Named turns come first, each shown by rows before and after it. Which turns, in which order, take the first row of each pair that follows to the second? Write the first one first, as in the answered first pair.
Q (before => after):
[ -2   1 -13  -5  16  -3 -18  31] => [ 35 -14 -12 -10  -2  -5 -11  10]
[ 5 21 14 -9  1 17  0 -3] => [-14   7  -7   9  22  -6  -7  15]
[ 16 -16 -13   1 -14   0  -5   8] => [  5   7   2  -7 -16  18  -8  10]
[ -5 -11 -15   5  -5  -2  -3   2] => [  2  -4  -3  -4 -13   7   2  -4]
V (before => after):
[  0 -10   2  -9 -21   2   8  -7] => [  2  -7   3  -5 -17   3  12 -13]
[  7   5   0 -14 -15  13   8  -5] => [  4   0  -3 -13 -19   9   6  -1]
[ 20 -10   7 -10 -20 -17  -2  27] => [ 14 -16  11  -3 -22 -30   7  13]
M (before => after):
[  3  15 -10   2   8   8  -3  22] => [-4 13 -6 -1 -3  9  2 25]
[ 5 -2  0 -1  6 -4  1  5] => [ 2  4  5 -3  4 -1 -1  4]
[-13  12   6   2   8 -10  10  -6] => [-17   3   4  -4 -12 -13  10  -4]
Pairs:
Each pair is 2 to 3 turns apart.
[  9  15  11  12  17  -3   3 -32] => [-24  29  13  -3   0  12  -5   8]
V, Q, M
[-40   9   3   5   6   2  -3  13] => [-20  22  24   3  15  -4   9 -16]
Q, M, M
[ -6   5  16   4  -1  -4  16 -29] => [ -6  -8   3  10   9 -16  15 -25]
Q, Q
[-46  29  19  -6   6  11   5  18] => [-20  14  17  15  39 -28  17 -24]
Q, V, M
[ -7  21  -1  12  15  28 -11  -8] => [-26 -14 -17  22  -3  -9  -2 -11]
M, Q, V
[-15  -7   4   8  20 -20  -4   1] => [ 23  -5  15  -3   4   0   0 -18]
Q, V
[ -5 -21 -25   2 -20  -3  -1  -1] => [  4  20   4  -8 -12  23  -1 -17]
M, Q, M
[-10  25   1   1  -7   5 -20  22] => [  7   1 -20  10  -3  -6 -26  20]
M, M
[ 29 -15  14  -9  -9 -19   8  -5] => [-14  -2   8   8  21 -29   3  12]
Q, Q, V
[-36   3   7 -13 -28 -17   3  13] => [-31  -1   1   8   0 -38  12 -14]
V, V, Q
[ -5 -16 -11   4 -19   7   7  -9] => [ -8 -13 -18  15   6   5   0  -6]
Q, Q, M
[ 19  -1 -16   5  23  15 -13  -1] => [ 3 17  9 -8  1 32 -6 -1]
Q, M
[-16 -25 -18  13  -6  -8   1  -6] => [-22 -18 -18  10 -15   5  -4   2]
Q, Q, M
[ -3  -9   2 -13 -17  11  -5   3] => [  1  11  12 -11   4  17  -5  -2]
M, M, M
[-26  21   8   6  18  13   2  -4] => [-12 -27 -19   4 -21  -5   1   6]
V, M, Q
[-17   2 -15  -2   2   0 -11  31] => [-10  16  15 -15 -23  15   7   5]
V, Q, Q
[ -8  10   5 -10 -22  12  -3  11] => [  5 -16 -19   1 -12  -6  -7   7]
V, M
[  5   6  17   5   7 -13  17 -32] => [ -2  11  23 -12 -23  12  13 -15]
V, M
[ 19 -20 -32  -1   2   4 -17  16] => [ 34   7  -5  -1  27   8  -7 -17]
V, M, Q
[-18  41  21  -9  -5   3   4 -25] => [-14   5  -6 -19 -51   4  -3   2]
V, M
[ -4  -7 -27  -3 -13  13  -4  11] => [ 12  18 -10  -4   4  28   0  -3]
M, Q, M
[-38 -27  -6  25  -8 -31  13  -9] => [-41  23  28   3 -13  19  15 -13]
Q, Q, V
[ 25  -3 -10  -6 -18  23  11 -13] => [ -7  15 -12  -5   5  36  -1  20]
M, V, Q
[ -8   2  12  -1  18   3   5 -31] => [-13 -22   4  -6  -2 -10   7 -25]
M, Q, Q
[ -1   3  -5 -12 -11   9  -9  11] => [ 15   3   0 -12  -9  10  -2  -1]
V, M, Q
[ 16  -2   5  -3 -10   5   2 -25] => [-14   8   0  11  23  -7  -4  -7]
Q, Q, M
[-14   9 -24  21  29   0 -14   4] => [ 18  15   8  -4 -19  18   5 -29]
M, Q, Q
[ 21   9  -3   8  18  15  -4 -14] => [ 16   5 -13  15  28   3  -8  -8]
Q, Q
[15 19 -9  2 14 27 -8 -8] => [ -1   5 -27  10  18  11 -17  14]
Q, V
[ 12   9  -3  -2  21  27 -10  -3] => [  1   6  -6  -9   7  28 -14  17]
V, M
[ 28 -29 -22   8  -4   7   1  -8] => [-22  -1 -16   2  -2  27  -5  25]
Q, M, Q
[-11  32  32  -6   7  10  12 -15] => [-39   7  13  11  19 -22   7   5]
Q, M
[  0  -3   1  11  29 -25  16 -23] => [-16  21  14   5  30  -7  16 -18]
Q, Q
[-13   3   7 -12 -11  11  13 -13] => [  3   8   4  -2  16   7   9 -21]
M, M, M
[  1 -15 -28  17  -2   6  -4  28] => [ -5  12   0  -3 -24  29   4  17]
Q, V, Q
[ 32 -16  -6 -17  11 -34   5  -8] => [-32  10   6 -26  -6  -6  -1  31]
Q, M, Q
[-13 -10  -7  -9  -3   8 -13  26] => [ -7 -20 -15   7  17 -11 -11   8]
V, M
[ 56  -6  -7   1  20  -3  -3 -19] => [ 28  35   8 -16  17  34 -17  10]
V, Q
[-16  21  -2   4  11  24   0  -5] => [-22 -15 -17  14  -7  -7   9 -12]
M, Q, V
[-14 -16   0  20  17 -25   9  -8] => [-28 -15  12   4 -17 -11  17  -6]
V, M, M
[ 30 -19 -19 -10 -31   8 -10  18] => [ -6  -8 -28   2  -9   6 -18  43]
Q, Q
[-37   2 -33  15  -1  37 -11   8] => [ -2 -34 -43  22 -11   9   1 -24]
Q, V
[ 37 -17   0  -7  -9   2  -2   4] => [  1  11   3  -3  14  10 -13  32]
M, Q, V
[-6 23 -1  5 12 35 -8  3] => [ 13 -20 -14  -2 -32  16  -1  -6]
M, Q, Q
[ -6  16  10   0  18  10  13 -18] => [ 12  -3  -5   4  22   1   7 -18]
Q, V, Q
[  0 -13 -15 -16  -4 -22   2  27] => [ 14  -8   2 -25 -22 -14  11   7]
Q, V
[ 12 -26 -17  13  10 -27   3 -11] => [ 28  -2   2 -16 -27  17   1  -6]
Q, V, M
[ 34 -18  -1  -3 -26   8   9 -27] => [ -5 -12 -24  29  35 -13  -7   1]
M, Q, Q
[ 24  17   0  -7  15  11 -17   7] => [ 33 -13  -6 -10  -6 -12  -9   0]
M, Q, Q
[  2  -1  -9  -1  -1   3 -11  46] => [ 18  27  21 -10  11  15  -4  24]
Q, M, M
[  2   4   2   5  26 -17  -5  27] => [ -2 -14  -6   2   6 -22  -5  32]
M, M, M
[-26 -20  -4  15  15 -43   9  10] => [-16   8   7  16  44 -29   6  -7]
M, V
[-41 -10 -14  25  25 -15   8   3] => [-16  30  22 -13 -11  43   8  -5]
Q, Q, V
[ 23   2 -22  10   9  19 -12 -12] => [ 29  -8 -19   9   8   4  -4 -19]
M, Q, Q
[ 10  -4  -3   1  -5 -22  -3  21] => [ -1  16  13   0   5 -23   5   9]
V, M, M
[  5 -22 -19  -1 -21  -1  -1   0] => [ 14  -6 -11  10  18  -7   0 -22]
V, M
[  1  -5   8 -10 -13 -34   6  24] => [ -9  11  18 -14 -14 -23   7  28]
Q, Q
